-3.7 -9.5 -15.7 42.9 -22.9 -21.6 6.1 18.8 33.1  (126)
-7.4 -2.3 -62.9 5.4 21.6 -6.6 -90.6 4.0 42.0  (104)
-7.4 -2.3 -62.9 -14.7 21.6 -6.6 -90.6 4.0 42.0  (2)
len: -7.4 -2.3 -62.9 5.4 21.6 -6.6 -90.6 4.0 | 8
len: -3.7 -9.5 -15.7 | 3
step -1: -62.9 -14.7 21.6 | -63.0 -14.8 21.5
len: -3.7 -9.5 -15.7 42.9 -22.9 -21.6 6.1 18.8 33.1 | 9

12.7 0.6 1.3 -4.7 -3.5 -11.0 2.3 -4.9 11.2 -1.3 -10.7 -2.3 -9.7 2.0 -7.4 -4.2 8.0 8.1 11.6 -18.7 14.4 0.9 4.1 0.9 -4.1 -1.9 11.5 -5.7 9.4 -1.4 -14.3 10.5 -8.5 -> (94)
-14.2 -38.8 -5.9 0.5 34.0 -40.3 10.7 0.8 -1.5 16.6 -72.1 7.3 -29.3 -12.3 47.3 27.6 46.3 7.2 -6.8 4.3 13.1 -2.0 -12.9 28.9 -11.8 -2.5 -37.2 33.0 -20.1 2.3 60.6 -2.8 -13.5 -> (51)
-16.2 -76.8 -3.6 -1.2 -32.6 22.5 7.7 -3.1 -53.7 12.5 27.9 -4.2 11.3 29.1 17.6 2.8 -30.0 -23.0 -19.8 -19.9 36.8 -8.9 -5.8 7.7 -2.2 -0.4 -13.8 11.6 -6.3 3.8 15.5 -13.1 -16.5 -> (106)
len: -16.2 -76.8 -3.6 -1.2 -32.6 22.5 7.7 -3.1 -53.7 12.5 27.9 -4.2 11.3 29.1 17.6 2.8 -30.0 -23.0 -19.8 -19.9 36.8 -8.9 -5.8 7.7 -2.2 -0.4 -13.8 11.6 -6.3 3.8 | 30
step +1: 7.7 -3.1 | 7.8 -3.0

